In the rows, 128 means zero.
A single turn carries every row of the set below to another of its rows. Some are shown first; where does it send the rows asked next?
Zeg: [116 127 113 152 126 127 150 125 121 166 138 128 166 112 131 164  81 130]
did: [145 135 139 146  94 107 145 130 116 151 163 139 152  91 153 172 112 114]
por: [120 101 149 109  83 152 121 153 130 133 132 102 103 106 127 131 167 124]
vevu: [145 110 137 148 123 134 117 146 135 163  87 145  97 133 111 121 153 137]
pebo: [132 100 131 101 141 140 143  99 109 115 143 133 125 162 146 115 177 121]
musu: [124 129 144 131 135 139 136 108 103 150 161 138 174  87 139 181 134 114]
Fos: [140  94 132 115 172 109 119 124 123 127 122 129 115 115 101 117 118 147]
sado: [148 108 141 101 100 150 101 165 139 139 136 106 108 115 116 135 160 125]
sivi: [141 107 147 118  92 172 126 161 141 119 133 114 102 115 125 137 171 128]
pati: [128 122 116 110 104 148 184 131 130 132 124 133 104 140 149 108 164 120]
zenen: [108 119 127 119 173 120 136  88 116 121 151 134 126 140 138 120 178 134]
Zaz: [151  99 136 114 162 130 134 105 107 114 123 155 119 123  98  98 143 137]
pobaz: [142  85 132 104 155 126 131 103 129 115 108 147 112 114 100 119 129 150]
saz: [115  94 122 117 158 132 138 103 121 120 139 127 132 162 147 122 184 144]
tevop: [151 117 137 132 100 120 150 123 112 152 140 134 168  88 152 173 105 118]
Gima: [112 133 129 121 119 124 111 125 131 170 151 149 147 118 140 188  99 102]
Deto: [112 137 132 124 144 116 137 105 124 150 171 144 168  95 138 175 131 118]
nogi: [105 145 129 152 116 151 129 103 125 157 156 144 168 135 147 168 105 113]
Veb: [138 158 119 106  93 145 176 129 132 128 126 138  94 120 139 120 158 140]
vonut: [106 139 126 114 103 149 180 122 113 113 134 133  87 128 145 128 152 134]
Kaza: [123 135 120 119 112 156 186 124 132 117 124 133 104 128 142 123 166 143]
pidu: [138  91 135 100 156 125 118 120 135 110 122 158 125 112 114 104 121 162]
dapo: [141 118 138 124 129 134 107 158 152 170  98 145  92 125 116 126 126 126]
zode: [142 109 125  89 152 121 129  96 124 108 134 139 125 112 100 110 133 153]
rin: [113 122 128 122 140 139 115 129 124 177 138 149 162 121 150 191 112 111]
nepiv: [126 125 138 134 137 128 137 109 117 145 166 137 177  85 133 180 124 118]
pavu: [109 136 125 145  98 153 127 111 108 166 150 145 164 135 145 158 105 119]
besel: [120 126 112 149 128 130 157 124 104 156 144 127 165 109 132 157  84 138]
pup: [146 119 150 115  78 146 134 156 148 139 138 118 109 111 145 131 168 113]
baven: [121 112 134 126 161 119 132 116 103 111 141 136 119 156 161 125 178 148]
Kuzam: [136 126 126 135 144 117 113 135 126 175  90 136 107 131 106 114 147 146]
nofib: [118 115 141 134 125 128 116 142 144 176  92 155 113 112 114 110 152 134]
nekin: [105 148 119 147 110 145 133 116 122 149 177 142 164 130 147 156 104 125]
vosu: [146 124 137 145  96 117 156 118 114 145 149 133 162  95 145 174  96 117]
Vunug: [115 122 133 126 125 131 115 121 130 171 145 138 163 116 150 198 115 102]
Lazo: [137 107 132 138 150 145 118 155 127 164 103 142 109 130  99 104 148 130]
fif: [124 124 122 118 138 129 133 106 115 127 150 120 132 160 153 118 192 141]
gav: [147 103 142 100 112 166 140 174 143 140 128 121 105 108 122 125 162 119]
fuda: [110 138 121 117  96 148 172 105 128 111 156 124 109 139 149 108 159 131]
dap: [119 117 109 144 127  99 140 127 117 161 147 126 164 110 132 157  84 130]

Fos moves to dapo
sivi moves to Kaza
And these:
Veb moves to fif
gav moves to pati
vosu moves to nogi
nekin moves to Deto
rin moves to tevop
por moves to vonut

A single turn carries every row of the set below to another of its rows. Some are shown first; where does it send the rows asked next?
gita: [143 129 146 123 155 129 166 123 110 137 130  76 102 164 170  88 133 122
 152 133 142 154 128 109 126 130]
fis: [159 126 138 134 134 161 160 150 117 153 103 139 138 112 107 115  82 100
  99 131  96 128 132 147 131 105]
defaf: [143 147 124 124 161 122 157 129 106 121 153  97 109 146 169  90 132 116
 144 141 167 161 115 105 122 135]
Libe: [154 135 124 138 130 155 150 139 108 137 122 152 145  94 102 115  90 100
  91 129 112 127 124 155 133 111]
buv: [150 123 135 134 122 185 157 161 114 149 131 146 134 115 103 128 106  83
 115 147 130 125 134 159 129 101]
Lof: [115 128 103 153 171 120 126 152 110 134 126 125 121 165 127 125 113 154
 134 120  92 114 131 113  83 159]
kag: [154 112 150 131 106 162 138 132 133 151  85 151 131 115  78 129 120 116
 112 138  94 113 117 123 129  94]
melu: [137 108 142 123  93 180 138 133 134 147 117 149 122 113  78 144 126 100
 129 140 122 112 124 149 143 100]
miz: [108 131  99 144 158 113 119 146 122 122 131 142 119 149 114 133 113 156
 139 123 102 114 117 101  92 169]
kuz: [106 124 104 143 154 111 116 140 124 123 122 139 114 151 107 137 118 160
 143 118  95 110 120 102  94 167]
kiril: [128 136 130 106 123 111 133 103 134 111 141 118  97 131 132 115 157 135
 165 138 167 151  96  76 135 138]
Kufi: [128 151 116 124 151 112 119 114 118 120 160 126  98 126 161 114 143 114
 161 149 177 150 114 106 117 139]
Mun: [144 107 151 127 101 185 151 141 128 158 109 136 122 128  90 137 123  96
 126 140 113 110 136 154 137  95]
pok: [135 117 133 125  99 175 138 139 130 139 132 158 126 101  82 144 118  93
 125 143 134 118 120 146 140 105]
tuf: [133 130 148 127 158 127 147 119 116 144 129  82  89 164 179 102 116 113
 170 138 140 146 136 123 123 137]
Rukuv: [148 134 120 135 114 150 129 128 113 134 122 164 145  85  91 129 115 110
  91 131 119 121 115 142 130 108]
zodod: [148 123 132 132 104 155 126 125 127 139 104 165 136  97  77 135 128 116
 104 136 108 113 111 126 130  98]
Giz: [131 115 149 107 118 117 138  97 140 126 118  98  91 151 132 115 152 140
 174 131 143 142 107  79 142 132]
voneb: [141 126 124 129 111 176 147 153 121 138 140 158 131 101  92 136 108  83
 118 150 139 126 122 154 132 107]
basuz: [111 134  97 151 169 117 122 155 113 123 133 139 121 156 122 128 111 151
 134 127 101 118 123 108  82 162]
Fafu: [134 149 124 131 167 119 138 121 105 132 153 102  98 143 181 104 122 106
 157 144 166 152 129 124 116 141]
Kor: [124 121 152 115 127 119 116  99 145 137 118 109  76 152 136 126 149 128
 189 147 144 137 114  86 128 132]
naviv: [135 145 117 115 145 111 141 117 116 108 158 119 109 129 152 102 144 122
 149 144 173 158 100  88 127 139]
bidem: [107 120 110 146 155 115 118 137 122 132 114 126 114 162 111 132 118 163
 144 114  87 107 126 106  95 166]
zuv: [134 113 157 114 134 125 155 107 126 139 116  77  90 167 151 100 143 137
 167 129 133 144 123  95 138 132]
fogo: [110 121 112 151 163 120 122 144 115 137 116 121 116 168 123 126 119 157
 140 117  87 108 131 115  88 161]
molo: [130 119 162 117 141 126 139 107 136 147 112  87  78 168 154 115 131 126
 185 139 133 138 130 104 128 133]
pez: [148 113 145 134 117 188 156 154 118 158 119 134 127 127 104 129 111  87
 120 145 116 118 140 161 130  93]
Daz: [157 113 151 132 122 166 155 148 126 157  85 137 129 123  94 122  96 108
 110 136  88 119 127 135 129 100]
voso: [124 137 130 117 133 112 109 101 133 122 141 129  88 130 139 125 154 123
 177 150 169 139 103  86 124 136]

Kor moves to voso
Mun moves to melu
zuv moves to Giz
And these:
Libe moves to fis
bidem moves to kuz

A single turn carries every row of the set below to another of its rows. Some are shown first; where does it send the rows asked next?
Tosu: [ 83 169 166 122 157 158 111 134 136 119  61  97 143 184 171  55  93  88
 134]
gunug: [ 86 143 116 126 157 158  90 151 127  83  84 115 175 171 136 107 144 121
 135]
baf: [126 116 180 141 127 171  90 119 119 116  93  96 134 169 118 107 109  92
 136]
vimet: [ 98 149 137  98 141 100 124 147 173 128  86 124 137 165 139  60 161 104
 126]
zud: [118 157 159 131 131 189 144 136 157 147 114  95 156 172 143 114 122 156
 113]
mub: [ 84 160 144 128 174 161 135 164 158 139  59 109 137 136 127  94  66 122
 152]
bugu: [115 158 143 119 130 126  93 138 173 156  99 163 166 136 123  82 120 114
 148]
vore: [ 49 126 156 106 176 129 113 147 164 121 100  87 145 172 151  67  84 122
 128]
seba: [132 147 151 127 162 168 132 164 173 160  87  91 158 128 159  68 113 104
 140]
teb: [115 125 159  95 151 137 114 172 190 146  94  86 156 134 126  53  88 122
 135]
sab: [109 127 153 108 132 112 109 161 146 110  90  84 103 180 117 112 121  93
 113]
beli: [118 138 152 119 181 155 161 129 166 142  80 119 125 152 174  82 109 108
 133]
rolo: [115 134 173 105 142 133 109 135 161 136  92 108 141 164 136  35  52 109
 123]
mobog: [114 137 185 104 160 126 126 115 159 138  96 136 147 169 179  69  89 111
 119]
Tamun: [117 137 151 110 133 121  93 146 159 129  94 124 129 164 133 153 120  96
 129]
pitur: [103 159 124 107 123 172 128 156 187 139 112  74 144 179 123 105 110 151
 115]
sosiv: [116 176 153 115 123 165 150 125 156 130  90 113 123 197 140 110 100 147
 104]
Gisin: [116 162 166 113 105 168 119 149 155 130 106  71 146 193 117  72  98 148
 102]
Fomi: [ 91 139 143 141 145 151  86 157 106  92  91 126 181 156 106 100 100 141
 130]
fudog: [101 118 140 120 166 126 104 139 131 156 127 147 136 153 121  90 137 168
 130]
Noza: [ 97 132 150 138 155 103 155 152 142 138 106 128 114 145 104  54 114 133
 119]
rolav: [119 131 164 139 142 164 135 121 136 125  67 119 135 146  97  37 126 114
 153]
Lakil: [ 99 131 135 151 145 161  97 111 144 149 129 125 157 156 140  41 121 103
 140]
zepa: [136 167 148 132 134 142  95 148 107 154  84 156 128 156 109  69 114 142
 132]
divud: [104 145  96 131 158 144 102 143 123 146 111 115 103 178 127  50 131 128
 127]
poton: [ 85 154 193 104 170 150 123 147 159 127  54 118 172 150 162  99 122 122
 148]
zazet: [112 116 146 132 131 157  68 139 151 138 127  94 150 161 134 124 117  92
 133]
gol: [104 148 169  94 115 165 113 113 171 123 106 106 153 200 132 100  99 155
 115]
gid: [ 79 159 172 140 157 140 101 178 141 157 108  97 173 141 152  76  74 121
 125]
kimes: [122 121 162 150 143 146 130 156 117 125  98  87 104 158 109 116 107 102
 119]
notap: [ 97 156 125 128 145 143 106 177 115  81  60 113 157 163 107  97 123 126
 129]
toz: [ 76 147 115 131 154 119  98 159 117  90 100 134 155 175 126 108 100 134
 115]
zum: [ 85 143 131 152 161 147 110 151  91  86  95 111 157 180 136  89 129 126
 112]
guzag: [113 130 132  90 149 144  97 132 148 122  63 136 120 167  95  69 139 146
 156]
kuvol: [120 140 155 110 141 144  82 147 124 140  96 110 150 172 134  49 177 134
 130]

pitur moves to Gisin
baf moves to Tamun
gid moves to vore
And these:
beli moves to seba
zepa moves to fudog
Fomi moves to toz
Noza moves to Lakil

A single turn carries every row of the set below to another of its rows. Some are shown first; where does it send the rows asked next?
Tefo: [155 112 101 139 114 124 137 136 105 119 147 118 118 116 114 149 120 149
  87  96 138 122 115 160 161 117 149  90 152]
temer: [109  86 102 115 170  92 139 150 107 112 126 127 107 121 157 135 118 127
 121 166 152 130 185 123 162 118 147 130 122]
nodi: [191 144 123 116 123 174 101 140 144 126 126 123 138 143 108 130  74 152
 121 117 150 139 130 100 102 157 162 105 125]
mel: [111 121 110  94 122 114 143 171  89 107 121 136 116 135 154 151 162 126
 109 160 152 136 161 120 151  95 166 140 132]
lav: [125 154 134  95 109 150 125 173 135 121 112 122 128 142 120 128 135 104
 124 170 157 166 160 101 104 114 191 150 114]
Nasuk: [138 118 105  95 156 105 146 150  99 117 127 132 128 140 175 151 140 118
  97 177 151 115 171 147 146 104 164 133 132]
Biza: [140  93 121 126 151 100 119 130 144 134 150 126 109 136 148 121  67 101
 126 155 144 157 185 149 134 120 165 116 102]
kivil: [152 148 103 119 154 162 144 162 114 113  91  95 144 113 102 136 148 152
  91 152 160 101 132 101 131 148 152 138 154]
merik: [154 131 133 113 100 126 117 138 144 137 153 131 120 152 136 133  92  94
 119 138 141 171 154 158 115 104 189 113 108]
Guman: [173 135 123 140 124 155  95 148 156 116 134 103 139 109  76 109  94 133
 104 106 149 157 123 121 106 160 153 105 124]
bira: [172 110  97 129 152 113 143 126 107 125 145 116 128 126 146 149 111 138
  79 127 140 101 135 173 157 119 147  96 149]
Roni: [173 146 126 142  98 158 117 136 150 132 137 103 131 128  82 126  94 126
 103 103 144 153 114 138 117 137 171 103 131]
Ketu: [129 118 101 132 163 145 135 164 126 106  97 100 125 103  89 123 117 161
 111 139 155 117 145  78 146 164 132 138 147]
vogum: [162 134 100 106 140 165 120 160 101 105 103 126 134 124 116 145 127 182
 111 126 158 107 130  76 135 155 142 119 150]
sodov: [131 125  99 120 146 144 118 177 107  93 104 107 137  88  95 126 157 159
 101 127 156 125 131  86 137 152 134 129 146]
zimip: [145  80 100 146 163  99 129 126 120 122 146 114 109 110 129 132  84 141
 107 118 142 122 152 152 169 134 133  97 133]
Tal: [153 107 128 116 129 106  95 139 140 124 166 136 124 135 145 119  90  96
 118 139 141 175 169 160 115 116 168 105 102]
durop: [188 157 120 135 136 170 126 136 155 132 117  90 148 126  87 123  95 131
  90 132 152 124 122 126 104 156 167 119 139]
gaf: [153 166 128 102 142 164 131 163 145 126  98 104 147 141 117 124 124 109
 108 184 162 137 159 100  96 138 182 152 122]
fuv: [114  99 106  95 149  93 119 168  93 101 133 139 121 118 162 137 155 121
 111 162 151 144 174 127 144 105 150 128 121]
gozi: [122 132 123 112 155 145 120 167 155 116 100 110 124 127 106 113 100 124
 132 172 161 155 178  74 113 154 162 157 115]
rine: [173 126 123 112 141 115 127 124 140 140 152 127 130 153 160 136  88  97
 100 158 142 138 166 177 123 111 180 111 115]
vir: [128 134 101 119 121 148 144 170  97 103 101 108 128 105 101 147 162 157
  93 126 154 118 121 102 151 126 149 129 157]
Lusam: [155  89  99 137 142 102 115 139 105 110 156 124 123 101 128 134 118 144
  92 102 139 131 131 159 158 128 132  86 138]
fonu: [178  90 101 144 132 129 115 114  93 143 132 109 125  98 147 134 109 139
 112 116 155 115 127 150 154 111 153  80 120]
komur: [157 126 121 143 147 154 114 141 166 125 121  97 127 119  76 108  66 138
 118 125 152 148 142 104 120 169 152 119 125]
Vuf: [129 142 128  97 133 145  99 178 143 107 113 120 140 123 112 110 130 110
 125 170 159 171 166  83  95 138 171 148 104]
puled: [168 105 123 119 124 127 104 122 117 151 133 120 125 125 169 125  97  98
 135 157 160 150 160 146 121  95 184  99  89]
pude: [139  95 102 112 145 121 124 141  75 132 109 123 123 106 176 139 148 128
 126 167 164 118 158 120 151  93 163 114 113]
zug: [152 149 122  84 134 166 107 167 126 114 103 138 137 152 138 132 114 143
 133 165 164 145 163  69 101 143 173 140 117]

fuv moves to Vuf
nodi moves to fonu
Ketu moves to temer
And these:
vir moves to mel
bira moves to kivil

